In the data rows, the value 128 means zero.
Here is a table of points, one per row:
<118 131 158 163 136 140 145 117 117 115 105  86 135>
<136 133 178 164 166 121 169 150 124  88  51 128  69>
<107 144 138 123 132 146 142 118 154 181 156 136 173>
<139 128 143 138 120 131 121 132 149 181 132 110 127>
<105 139 131 141 130 125 132 119 168 195 164 117 168>
<171 108 121 110 135 150 120  98  63   0  79 154 133>
<179 148 170 153 106 112 120 128 123 162  92  72  75>
<129 136 120 146 117 120 124 125 196 202 159 101 141>
<168 117 149 117 142 159 112 109  40  10  70 161 139>
<105 108 108 101 118 137 119 127  60  96 137 137 141>
<112 112  88  91 112 115 111 131 119 148 175 119 136>
<161 105 137 135 160 156 131 107  92  12  69 150 136>
<124 132 128 133 133 145 129 116 173 180 150 125 163>
<127 145 166 105 153 143 149 153  99 105  99 157  99>
<108 143 135 143 153 132 138 132 125 109 123 166 131>
<115 146 139 143 155 130 144 126 160  97 133 160 132>
<150  81  90 137 111 132 101 117  91  68 115 126 120>
<144 136 119 118  98  94 111 144 136 161 137 109  87>
<121 135 163 143 143 109 160 157 125 112  82 133  81>
< 95 137 121 104 147 152 129 124 108  97 141 192 171>
<139 115 138 146 136 170 152 116 150 101 107 125 150>
< 98 165 153 146 149 121 137 132 128 117 130 152 135>
< 77 179 171 125 143 117 138 132  80 130 123 140 138>
<120  98  87  97 115 129 110 132 121 137 161 129 138>
<133 117 140 151 138 169 143 119 147 110 106 125 155>
<121 109 113 156 128 126 112 121  83  91 115 116 127>
<112 130 125 134 131 138 132 121 170 190 160 128 169>
<181 138 156 141 106 127 115 128 143 166 102  96  92>
<136 104 135 188 144 148 137 120 161 115  95  96 125>
<112 139 141 140 140 149 138 119 157 174 143 136 166>
<122  87  90 153 121 116 116 124 112  89 127 101 119>
<153 139 120 129  97  87 110 141 138 157 133 107  84>
<173  95 139 113 146 161 131 112  59   4  69 159 133>
<126  85  81 111 107 131 110 122  95  80 142 126 127>
<123  90  89 128 109 114 100 121  81  95 136 104 122>
<137 142 185 175 155 121 150 146 100  90  44 138  78>
<141 120 145 170 139 161 125 115 137 111  94 121 151>
<170 135 154 156 107 115 126 140 168 183 111  84  91>
<109 137  97  99 114 102 116 135 152 171 182 126 140>
<151 128 108 131  92  82 108 141 131 158 129 108  75>
<118 127  86  84 107 108 109 135 141 164 179 127 132>
<111 138 132 132 136 145 146 119 170 181 156 122 165>
<114 141 128 136 135 145 131 117 183 187 159 132 170>
<126 138 120 127 115 135 130 118 181 187 154 106 140>
<120  91  90 119 113 126 125 118 113  84 143 120 134>
<125 155 131 134 121 134 119 117 166 196 153 125 151>
<156 118 102 144 101  89 121 141 169 149 128 108  70>
<117 124 118 129 130 154 137 123 191 187 164 137 172>
<133 119  82 104 109 101 106 136 148 162 173 117 121>
<137  83  85 120 106 126 104 115  79  69 127 119 121>
<129 116  81 119 112 103 106 137 161 167 170 123 125>
<176 139 156 150 106 121 114 137 142 176 106 104  97>
<113 116  85 120 116 109 104 128 134 156 175 121 145>
<106 111  91  81 116 122 124 133 120 144 173 119 138>
<165 143 166 152  99 112 117 137 137 184 105  98  95>
<158 118 170 150 166 138 169 153 133  73  53 132  69>
<133 130 150 143 152 130 151 154 128 103  89 151  85>
<119 150 120 137 114 123 122 119 182 204 163 112 151>
<125 111 115 142 117 129 104 119  65  90 111 120 131>
<182 121 176 117 154 158 127 111  33   3  48 133 129>
<148 109 138 166 138 165 128 117 149 106  95 123 145>
< 97 141 134 126 155 130 147 132 139 112 136 165 137>
< 80 154 147 111 152 133 141 126  96 110 139 153 162>
<130  63  77 128 117 128 139 122 137  71 136 113 124>
<102 141 144 145 155 128 147 139 123 115 118 152 128>
<111 106 104 111 112 127 121 117  80  93 137 115 135>
<141 141 113 135 119 136 112 112 187 190 145 111 143>
<122 117  87  91 111 128 107 120 129 145 174 141 154>
<132 122 126 116 123 144 135 128 179 185 153 121 139>
<125 138 127 128 114 122 130 126 179 197 159 104 140>
<135 138 116 107  92  89 108 148 115 161 140 111  82>
< 93 146 127 107 138 126 135 118  90 101 145 154 157>
<139 118 117 133 123 144 120 125 196 194 153 132 146>
<165 105 141 125 150 146 133 105  63   6  63 137 127>
<127 121  93 107 120 119 121 133 170 159 170 138 136>
<123 103  80  90 120 137 120 128 147 138 170 146 148>
<102 104 106 109 118 133 112 132  67 109 144 137 146>
<146 140 136 139  99  88 123 142 144 155 121  96  77>
<120 124  83 105 112 102 110 136 156 168 181 122 132>
<129 111 135 161 143 161 154 118 163 115 107 116 147>
<156 133 117 130  91  87 105 142 129 155 128 107  80>
<130 131 120 123 117 134 126 127 184 194 161 125 148>
<141 131 128 146 100  92 122 147 143 158 113 105  74>
<118 129 138 140 139 146 144 122 165 168 140 115 150>
<137 128 172 129 162 133 174 156 136  97  74 123  78>
< 92 154 132 130 139 112 143 136 140 120 150 145 133>
<109 162 177 145 140 115 143 143  95 126  93 149 106>
< 89 131 136 112 159 140 146 129 108  99 134 163 155>
<129  94  95 138 111 109 116 118 110  76 133  90 113>
<137 131 122 127 125 147 120 122 185 191 151 136 151>
<174 143 158 145 105 119 114 134 137 176 108 102  95>
<100 157 137  84 135 146 126 120  65  95 133 179 166>
<114 138 128 125 127 147 126 116 160 187 158 146 177>
<130 121  86  97 109 117  86 132 125 166 174 147 139>
<101 113  85  82 118 121 124 135 133 150 181 120 145>
<147 131 118 115 102 106 103 144 126 160 137 123  95>
<121 118 123 144 118 122 106 118  57  94 110 107 127>
<136 146 181 169 152 114 153 143 112 102  58 129  82>
<127 116  77  85 107 114 104 137 140 164 181 131 129>
<158 107 128 125 135 137 122 110  57  17  82 143 128>
<132  94  88 119 108 127 111 115  91  75 133 123 131>
<157 131  99 131  91  78 105 139 134 157 138 113  80>
<120 132  93  85  98  94  85 130  95 166 182 131 133>
<161 146 171 142 102 110 118 142 111 181 106  99  92>
<152 115 112 128 103 102 120 149 156 149 125 113  75>
<141 138 187 155 163 130 166 148 133  95  59 123  83>
<110 138 112  73 104 113  99 135  86 163 169 136 137>
<133 119 135 155 133 158 123 117 131 121 109 124 154>
<103 165 154 142 146 122 138 128 119 116 128 150 136>
<156 136 117 142  94  87 104 138 141 156 128 111  83>
<105 146 132 145 136 130 125 117 175 196 165 133 175>
<116 125 134 137 137 137 153 124 175 180 147  97 153>
<104 131 122 132 150 132 135 117 137  91 137 164 153>
<122 137 125 117 108 119 122 131 157 197 165 118 140>
<105 135 117  92 141 146 135 115 111  81 146 183 161>
<118 124  88  88 110 110 109 139 140 164 177 123 126>
<123 135 130 119 119 138 138 126 171 191 153 113 143>
<154 119 142 128 147 147 123 107  58  20  77 147 139>
< 74 168 144 116 141 125 134 137 102 133 151 168 150>
<112 129 145 174 144 144 139 119 137 132 114 101 148>
<103 126 121 118 133 153 147 125 179 186 168 139 173>
<129 142 166 148 155 135 147 145 119 106  81 154  93>
<125 108  79  91 105 115  88 123 107 152 175 128 140>
<135  96 140 183 143 144 148 125 155 108  92  82 118>
< 91 168 130 126 138 128 118 116 103 111 145 170 168>
<172 155 164 174 106  97 116 128 153 185  97  69  91>
<120 145 121  97  91  84 120 148 114 164 147 101  83>
<107 132 150 138 159 142 146 145 111 103 107 164 121>
<135 113  80 112 116 113 116 135 182 158 174 129 125>
<136 126 151 181 140 148 151 113 153 104  91  95 135>
<116 113  92 106 124 132 134 125 165 141 170 137 153>
<127  91  95 121 112 136 124 119  98  75 126 128 135>
<176  99 146 136 155 143 137 107  68   0  57 127 113>
<166 122 146 131 144 139 126 100  62   6  71 132 127>
< 96 153 130 111 139 132 125 118  89 100 142 169 162>
<110 130  99  94 111 124 116 121 119 147 170 134 154>
<105 110  79  65 110 117  99 129  97 157 188 133 147>
<106 125 135 140 142 166 147 119 130 128 122 132 164>
<200 122 150 175 112 124 109 136 154 150  79  89  70>
<113 134 130 140 134 136 129 119 172 190 154 124 167>
<119 126 136 129 136 153 144 125 165 173 145 124 159>
<129 143 169 142 145 124 142 150  95 106  78 151  93>
<114 112 137 151 142 164 149 125 137 121 111 118 147>
< 99 117 109 133 119 119 119 121  81 109 135 106 137>
<115 117 133 155 140 155 138 119 139 132 117 118 159>
<179 146 171 184 121 123 114 127 145 167  71  80  83>
<134 107 138 173 142 147 135 119 145 116  99 100 133>
< 99 115  92  90 120 135 110 134 117 149 177 152 154>
<147 141 131 134  99  97 104 143 123 160 126 115  90>
<119 142 130 115 144 139 131 106 100  74 123 171 156>
<138 147 130 120  93  87 111 144 107 161 133 106  85>
< 86 150 132  98 146 136 137 119  95 104 146 166 166>
<143 123 164 137 170 145 168 154 148  93  78 141  85>
<166 110 155 107 151 158 136 109  49   4  64 141 132>
<163 114 147 115 154 169 129 105  66   4  67 156 144>
<129 105  82  92 110 127 108 122 133 141 168 134 143>
<108 120 146 152 135 153 141 125 116 127 110 115 151>
<126 152 174 133 141 116 139 149  88 115  85 141  93>
<133  66  84 142 124 121 147 121 140  62 129 100 113>
<121  94  94 119 111 126 120 120  96  86 135 115 131>
<140 130 128 133 126 134 136 118 181 180 141  95 131>
<122 144 141 135 118 118 127 128 159 197 154 107 141>
<113 124 142 166 145 159 135 118 135 130 112 126 162>
<168 104 123 135 152 152 125 103 101   6  77 156 137>
<140 133 140 127  94  93 107 149  96 154 113 109  76>
<109 140 133 138 149 122 134 119 105  86 126 141 136>
<109 138 121 111 141 135 130 113 113  82 138 172 155>
<125 128  89  96 108 104 110 135 143 163 177 120 125>
<143 124 117 112 106  95 134 147 154 149 135 101  74>
<155 132 111 152  94  79 115 137 150 153 123 105  72>
<107 141 138 149 154 123 151 133 162 105 130 148 126>
<113 160 184 118 150 125 151 151  91 114  93 150 100>
<196 104 126 142 108 127 130 133 203 160 112  83  79>
<114 144 134 116 146 141 133 117  91  79 124 168 153>
<115 140 136 131 156 151 129 121  91  77 108 173 149>
<131  90  94 149 112 112 103 120  89  86 123  98 115>
<150 138 159 134 107 117 130 147 151 190 122  99 101>
<123 106 103 136 113 123 111 111 101  84 131 116 133>
<109  93 100 138 119 121 121 130  89  98 134 106 126>
<160 108 135 115 159 167 136 103  86   5  76 161 146>
<133 137 116  94 105  99 126 147 137 160 145 105  88>
< 94 128 141 148 133 138 137 121 109 145 127 112 161>
< 95 155 158 120 166 147 154 132 138 108 130 168 148>
<160 135 118 150  97  85 121 137 168 153 128  99  77>
< 89 138 141 102 156 129 159 148 130 114 142 146 127>
< 99 147 127 106 139 130 131 114  91  92 141 164 157>
< 92 137 147 108 159 144 150 145 123 114 131 165 138>
< 89 120  93 105 123 121 111 132 133 160 188 149 163>
<105 133 107  93 119 120 120 140 140 165 174 138 141>
<127 139 186 136 157 128 159 156 102  99  70 148  84>
< 81 159 149 116 144 129 137 139 101 125 141 169 147>
<122 149 138 138 121 127 119 123 161 200 155 125 149>
<175 110 146 117 147 167 117 106  57   0  64 161 137>
<160 131 116 142  97  93 109 138 147 150 127 112  81>
<169 140 157 139 103 119 120 140 138 181 111 101  96>
<122 119 120 134 135 150 137 122 197 183 158 126 163>
<148 141 108 135  96  81 111 139 146 161 141 109  85>
< 91 153 138 122 141 127 133 139 105 122 141 166 138>
<130 140 173 129 160 132 166 153 125 100  80 132  84>
<115 106 101 122 116 133 107 122  77  96 132 135 143>
< 96 165 145 115 144 142 125 117  86 100 130 172 168>
<119 108 123 141 137 157 141 122 143 131 125 117 154>
<179 131 136 136  94 107 126 132 164 173 120  83  89>
<131  88  69  93 116 121  96 127 126 145 166 134 140>
<167 119 144 141 151 140 128 102  71   7  67 135 128>
<120 116  80  60 109 129 112 136 134 158 181 146 139>
<168  86 124 139 151 137 138 110  84   0  68 126 110>
<168 142 162 153 109 110 130 133 154 174 104  67  86>
<155 126 113 127  97  94 107 145 133 154 127 112  77>
< 99 130 125 107 158 145 145 121 132  86 139 170 156>
<125 116 131 138 140 168 152 117 149 119 119 124 156>
<153 141 132 161  94  75 125 138 153 155 114  90  70>
<119 138 138 114 150 151 130 119  80  73 111 173 149>
<157 111 142 132 152 147 126 109  65  22  72 147 132>
<128 144 130 121 120 142 117 122 160 194 157 148 155>
<125 141 172 131 154 125 163 156 128 108  84 135  88>
< 83 154 153  90 147 131 147 147  81 122 140 157 136>
<108 124 142 156 127 146 120 122 104 136 117 121 156>
<188 124 142 134 104 128 123 127 158 155 103  85  81>
<148 132 124 121  97  95 112 145 128 150 128 104  75>
<124 133 133 116 116 134 125 133 154 190 155 126 141>
< 91 151 119 102 136 136 124 119  92 106 152 180 167>
<161 101 139 125 158 148 141 109  79   6  72 140 127>
< 99 111  88  63 118 128 130 134 120 143 178 131 146>
<166 131 103 139  98  84 117 135 170 156 139 110  84>
<130 112 134 158 140 159 142 119 144 116 107 115 146>
<115 141 140 138 135 140 143 117 166 182 148 108 158>
<171 109 140 123 145 156 117 105  62   6  67 156 136>
< 81 157 148 129 149 125 150 141 131 125 143 156 142>
<157 125 112 116  92  92 104 142 113 151 129 108  74>
<130 146 191 112 154 134 157 159  78  95  70 147  85>
<127  99  88 126 104 111  96 115  92 100 142 101 125>
< 96 159 141 119 142 136 126 119  90 100 134 163 162>
<161 114 133 116 145 163 116 102  66   8  82 167 150>
< 92 131 106 109 118 107 115 130 107 157 173 119 144>
<159 119  92 120 100  95 111 143 155 150 142 118  77>
<120  92  86 129 116 128 117 124 106  91 139 123 132>
<118 151 138 146 124 127 134 124 181 199 152  95 143>
<128 156 151 147 120 114 122 124 151 194 144 105 139>
<151 135 129 131  93  84 120 142 132 149 119  94  68>
<120 106 131 153 140 149 148 123 146 127 120 100 143>
<130 133 129 135 125 137 130 126 187 194 152 112 142>
<103 122 123 117 154 141 141 125 112  85 131 164 145>
<115 134 124 131 134 143 136 115 176 186 159 129 169>
< 92 159 162 101 143 139 130 146  61 118 127 177 141>
<135 149 184 149 153 116 154 144 104 102  64 128  84>
<122  86  83 133 116 128 112 123 105  90 139 123 130>
<124 146 124 140 109 110 116 122 173 204 165 112 145>
<123 101  78 101 114 121 102 127 128 149 169 127 139>
<111 109  88 103 124 125 135 129 162 145 174 125 146>
<120 135 139 132 158 147 133 118 100  69 107 162 142>
<106 131  95  88 110 109 111 142 134 166 182 128 131>
<162 134 121 148  94  87 105 138 142 157 124 109  82>
<101 125 112 122 150 134 142 116 145  89 148 170 157>
<160 119 132 120 135 142 114 100  52  14  81 152 138>
<113 127  98 118 117 113  97 119 111 155 163 130 148>
<107 136 137 131 129 128 132 122 143 186 152 118 163>
<173 137 156 149 103 109 125 138 151 177 108  81  85>
<187 128 142 142  98 112 117 137 156 168 111  90  79>
<114 130 129 140 139 144 136 119 181 189 151 133 173>
<102 148 129 124 140 127 128 115  96  96 139 159 153>
<110 130 115 121 139 134 123 123  95  83 133 167 140>
<146 135 172 149 158 139 148 147 110  87  64 148  82>
<128 115  91  90 113 118 113 137 150 158 169 127 128>
<146 129 115 128 121 151 121 114 192 181 145 120 142>
<119 152 142 126 125 139 136 120 163 191 151 122 151>
<125  68  72 155 119 113 126 128 132  88 136  99 114>
<123 122  91  88 114 136 110 121 114 141 166 149 154>
<100 142 134 139 160 137 143 131 151 110 135 176 140>
<131 155 174 152 145 123 135 140  99 101  79 148  90>
< 81 165 146 115 154 140 142 134 126 118 143 182 152>
<117 133 120 129 130 143 141 115 186 181 158 108 159>
<138 128 177 138 168 135 171 157 127  93  64 133  80>
<102 129 126 127 130 137 145 126 183 187 171 115 163>
<133  93  89 106  99 122  93 116  59  81 133 118 125>
<158 129 111 154  98  86 119 138 175 159 129 104  82>
<119 123  87  80 107 111 103 138 124 165 178 130 131>
<125 112 106 124 135 159 133 122 201 185 168 147 172>
<149 123 138 133 145 145 119 106  62  26  81 149 143>
<127 142 166 126 152 129 154 151 114 108  88 141  94>
<150 123 126 137 127 145 128 120 187 176 133 104 130>
<111 135 129 149 157 129 133 118 126  85 121 153 140>
<157 160 162 144  96 101 117 134 136 187 123  92 102>
<121 119 128 137 136 143 147 125 183 178 150 105 150>
<132 124 131 139 140 153 146 120 182 166 139 112 151>
<121 156 138 149 114 111 113 124 174 209 158 111 150>
<142 135 164 142 158 144 150 146 117  90  76 151  85>
<135 142 180 135 157 130 158 152 109  99  68 133  81>
<131 117 136 130 128 176 131 119 108 106 109 141 158>
<159 119 131 123 141 153 110 102  60  14  81 162 145>
<150 127 118 123  96  96 101 144 119 156 126 119  82>
<132 113  77 104 113 113 124 132 182 158 176 127 129>
<133 121  92 102 109 110 110 133 149 158 166 122 122>
< 94 136 127 123 157 135 141 121 121  97 137 165 157>
<126 151 176 144 157 124 156 146 101 102  74 143  85>
< 80 167 150 122 146 121 143 135 109 124 142 155 144>
< 99 131 128 122 156 145 137 125 105  93 128 170 154>
<127 110 101 116 105 129 105 113  78  83 129 130 140>
<145 138 176 166 149 114 154 146 121  94  54 118  70>
<123 116 125 130 137 158 149 125 188 172 151 125 159>
<131 123 132 149 145 151 147 121 190 168 136 107 148>
<131 121  82  99 107 110 126 130 174 156 178 121 128>
<118 138 134 147 123 117 140 128 203 200 159  87 139>
<134 132 128 122 116 131 132 125 170 187 149 106 136>
< 92 162 165 113 152 134 142 140  84 116 122 161 140>
<119 125  85 107 110 101 105 136 151 166 182 125 131>
<109 111  98 118 109 108 117 118 103 113 156  96 136>
<112 123 147 175 144 141 147 120 140 129 111  90 139>
<119 125 148 176 138 141 131 121 126 125 105 100 139>
<189 125 135 147 100 114 116 138 164 170 114  99  85>
<159 124 147 117 140 155 118 110  41  18  77 156 142>
<132 136 171 108 173 151 166 148 128  92  90 148  94>
<123 103  89 102 106 133 110 114  91  96 143 136 152>
<131 123  92 125 119 107 128 131 194 160 169 116 128>
<113 144 172 142 147 112 166 157 138 117  89 138  90>
<167 109 132 132 153 148 131 102  90   8  75 146 132>
<166 119 101 161 102  92 116 139 193 152 129 115  79>
< 94 162 145 133 149 131 140 131 128 120 140 164 145>
<126 151 131 128 115 129 118 121 159 196 157 123 149>
<114 105  74  94 116 119 118 130 146 157 179 122 150>
<106 150 138 120 128 139 141 115 146 183 158 124 168>
< 97 135 134 126 136 141 150 124 166 187 164 126 168>
<104 143 129 112 123 141 130 117 140 187 164 140 175>
<116  92  97  91 109 128 112 132  55  84 143 124 125>
<138 143 127 143 122 131 121 122 181 192 147 102 137>
<150 115 108 106 101 114 104 153 134 150 137 128  84>
<124  91 104 143 119 116 126 120  98  78 119  90 114>
<125 138 117 123 109 129 105 126 165 202 171 146 158>
<106 114 147 169 143 143 144 126 127 127 107  95 138>
<125 148 171 147 144 120 142 146 102 114  81 142  93>
<106 107 132 159 138 136 139 126 131 133 118  86 133>
<169 121 153 134 147 146 118 108  48  14  61 141 128>
<113 134 145 156 138 147 146 116 133 128 118 106 150>
<125 126  96 111 112 103 115 134 157 164 170 116 125>
<124 111  95 123 107 123  97 112  84  97 138 124 140>
<178 122 151 125 110 139 131 137 154 164 107  99  90>
<110 165 182 118 145 118 155 148  91 118  94 135  99>
<124 162 160 120 160 150 148 122 129  84 113 172 142>
<136 135 125 124 118 143 115 122 170 193 154 142 154>
<119 166 184 154 147 114 144 141  98 112  79 142 100>
<116 147 122 136 114 127 130 124 191 202 167 103 149>
<137 127 130 137 116 121 137 131 184 188 149  91 126>
<113 128  91  78 107 105 107 138 120 165 179 119 127>
<128 155 185 132 159 133 153 146 101 103  75 144  94>
These points spread out most along one direction. How far along it is each point below, from 0 to 99? 50 is the average, and the first point above lies past it.
<137  83  85 120 106 126 104 115  79  69 127 119 121> 63
<106 125 135 140 142 166 147 119 130 128 122 132 164> 52
<182 121 176 117 154 158 127 111  33   3  48 133 129> 94
<176 139 156 150 106 121 114 137 142 176 106 104  97> 42
<103 165 154 142 146 122 138 128 119 116 128 150 136> 55
<105 139 131 141 130 125 132 119 168 195 164 117 168> 30
< 95 137 121 104 147 152 129 124 108  97 141 192 171> 59
<131 155 174 152 145 123 135 140  99 101  79 148  90> 66
<147 131 118 115 102 106 103 144 126 160 137 123  95> 41
< 99 147 127 106 139 130 131 114  91  92 141 164 157> 60
< 86 150 132  98 146 136 137 119  95 104 146 166 166> 57
<127  91  95 121 112 136 124 119  98  75 126 128 135> 61
<151 128 108 131  92  82 108 141 131 158 129 108  75> 40
<112 123 147 175 144 141 147 120 140 129 111  90 139> 51
<138 128 177 138 168 135 171 157 127  93  64 133  80> 67
<150 115 108 106 101 114 104 153 134 150 137 128  84> 43
<146 140 136 139  99  88 123 142 144 155 121  96  77> 41
<158 129 111 154  98  86 119 138 175 159 129 104  82> 36
<123 135 130 119 119 138 138 126 171 191 153 113 143> 31
<165 143 166 152  99 112 117 137 137 184 105  98  95> 41
<125 138 127 128 114 122 130 126 179 197 159 104 140> 28
<153 141 132 161  94  75 125 138 153 155 114  90  70> 41
< 99 111  88  63 118 128 130 134 120 143 178 131 146> 41
<121 135 163 143 143 109 160 157 125 112  82 133  81> 60
<122 117  87  91 111 128 107 120 129 145 174 141 154> 40
<104 131 122 132 150 132 135 117 137  91 137 164 153> 56
<133  66  84 142 124 121 147 121 140  62 129 100 113> 58
<130 112 134 158 140 159 142 119 144 116 107 115 146> 54
<134 132 128 122 116 131 132 125 170 187 149 106 136> 32
<125 116 131 138 140 168 152 117 149 119 119 124 156> 52
<113 116  85 120 116 109 104 128 134 156 175 121 145> 36
<125 148 171 147 144 120 142 146 102 114  81 142  93> 63
<124 132 128 133 133 145 129 116 173 180 150 125 163> 34
<125 126  96 111 112 103 115 134 157 164 170 116 125> 33
<131 117 136 130 128 176 131 119 108 106 109 141 158> 60
<115 140 136 131 156 151 129 121  91  77 108 173 149> 68
<130 131 120 123 117 134 126 127 184 194 161 125 148> 28
<133 119 135 155 133 158 123 117 131 121 109 124 154> 54
< 77 179 171 125 143 117 138 132  80 130 123 140 138> 56
<113 127  98 118 117 113  97 119 111 155 163 130 148> 41
<105 108 108 101 118 137 119 127  60  96 137 137 141> 61
<116 125 134 137 137 137 153 124 175 180 147  97 153> 34
<107 144 138 123 132 146 142 118 154 181 156 136 173> 36
< 91 168 130 126 138 128 118 116 103 111 145 170 168> 55
<124 133 133 116 116 134 125 133 154 190 155 126 141> 33
<169 121 153 134 147 146 118 108  48  14  61 141 128> 88
<113 128  91  78 107 105 107 138 120 165 179 119 127> 35
<129 105  82  92 110 127 108 122 133 141 168 134 143> 41
<129 136 120 146 117 120 124 125 196 202 159 101 141> 25
<160 131 116 142  97  93 109 138 147 150 127 112  81> 41
<127 145 166 105 153 143 149 153  99 105  99 157  99> 64
<121 119 128 137 136 143 147 125 183 178 150 105 150> 33
<123 103  89 102 106 133 110 114  91  96 143 136 152> 56
<117 124 118 129 130 154 137 123 191 187 164 137 172> 30
<125 141 172 131 154 125 163 156 128 108  84 135  88> 61
<127 116  77  85 107 114 104 137 140 164 181 131 129> 34
<109 162 177 145 140 115 143 143  95 126  93 149 106> 60
<101 125 112 122 150 134 142 116 145  89 148 170 157> 55
<120 135 139 132 158 147 133 118 100  69 107 162 142> 69
< 89 120  93 105 123 121 111 132 133 160 188 149 163> 36
<173  95 139 113 146 161 131 112  59   4  69 159 133> 89
<108 143 135 143 153 132 138 132 125 109 123 166 131> 57
<119 150 120 137 114 123 122 119 182 204 163 112 151> 26
<141 141 113 135 119 136 112 112 187 190 145 111 143> 30
<166 119 101 161 102  92 116 139 193 152 129 115  79> 36
<115 141 140 138 135 140 143 117 166 182 148 108 158> 35
<148 141 108 135  96  81 111 139 146 161 141 109  85> 37
< 92 154 132 130 139 112 143 136 140 120 150 145 133> 48
<141 120 145 170 139 161 125 115 137 111  94 121 151> 57
<156 133 117 130  91  87 105 142 129 155 128 107  80> 42
< 97 135 134 126 136 141 150 124 166 187 164 126 168> 33
< 80 167 150 122 146 121 143 135 109 124 142 155 144> 53
<142 135 164 142 158 144 150 146 117  90  76 151  85> 67
<126 151 176 144 157 124 156 146 101 102  74 143  85> 67
<106 150 138 120 128 139 141 115 146 183 158 124 168> 36
<143 124 117 112 106  95 134 147 154 149 135 101  74> 40
<116 113  92 106 124 132 134 125 165 141 170 137 153> 38
<166 122 146 131 144 139 126 100  62   6  71 132 127> 86
<133 137 116  94 105  99 126 147 137 160 145 105  88> 39
<137 127 130 137 116 121 137 131 184 188 149  91 126> 30
<121 118 123 144 118 122 106 118  57  94 110 107 127> 63
<126 152 174 133 141 116 139 149  88 115  85 141  93> 63
<123  90  89 128 109 114 100 121  81  95 136 104 122> 56
<159 119  92 120 100  95 111 143 155 150 142 118  77> 39
<171 108 121 110 135 150 120  98  63   0  79 154 133> 86
<132  94  88 119 108 127 111 115  91  75 133 123 131> 60
<136 133 178 164 166 121 169 150 124  88  51 128  69> 69
<136 146 181 169 152 114 153 143 112 102  58 129  82> 66
<122  86  83 133 116 128 112 123 105  90 139 123 130> 56
< 96 159 141 119 142 136 126 119  90 100 134 163 162> 60
<109 111  98 118 109 108 117 118 103 113 156  96 136> 49
<107 132 150 138 159 142 146 145 111 103 107 164 121> 62
<179 146 171 184 121 123 114 127 145 167  71  80  83> 47
<161 105 137 135 160 156 131 107  92  12  69 150 136> 84
< 99 130 125 107 158 145 145 121 132  86 139 170 156> 59
<138 147 130 120  93  87 111 144 107 161 133 106  85> 42
<129 116  81 119 112 103 106 137 161 167 170 123 125> 32
<152 115 112 128 103 102 120 149 156 149 125 113  75> 41
<144 136 119 118  98  94 111 144 136 161 137 109  87> 39
<179 131 136 136  94 107 126 132 164 173 120  83  89> 37
<161 146 171 142 102 110 118 142 111 181 106  99  92> 44
<159 124 147 117 140 155 118 110  41  18  77 156 142> 87
<116 147 122 136 114 127 130 124 191 202 167 103 149> 24
<128 156 151 147 120 114 122 124 151 194 144 105 139> 33
<119 152 142 126 125 139 136 120 163 191 151 122 151> 33
<120  92  86 129 116 128 117 124 106  91 139 123 132> 56
< 89 138 141 102 156 129 159 148 130 114 142 146 127> 53
<119 142 130 115 144 139 131 106 100  74 123 171 156> 65
<103 126 121 118 133 153 147 125 179 186 168 139 173> 31
<120 106 131 153 140 149 148 123 146 127 120 100 143> 50
<137 128 172 129 162 133 174 156 136  97  74 123  78> 64
< 92 162 165 113 152 134 142 140  84 116 122 161 140> 60
<115 146 139 143 155 130 144 126 160  97 133 160 132> 54
<121 109 113 156 128 126 112 121  83  91 115 116 127> 62
<166 110 155 107 151 158 136 109  49   4  64 141 132> 90
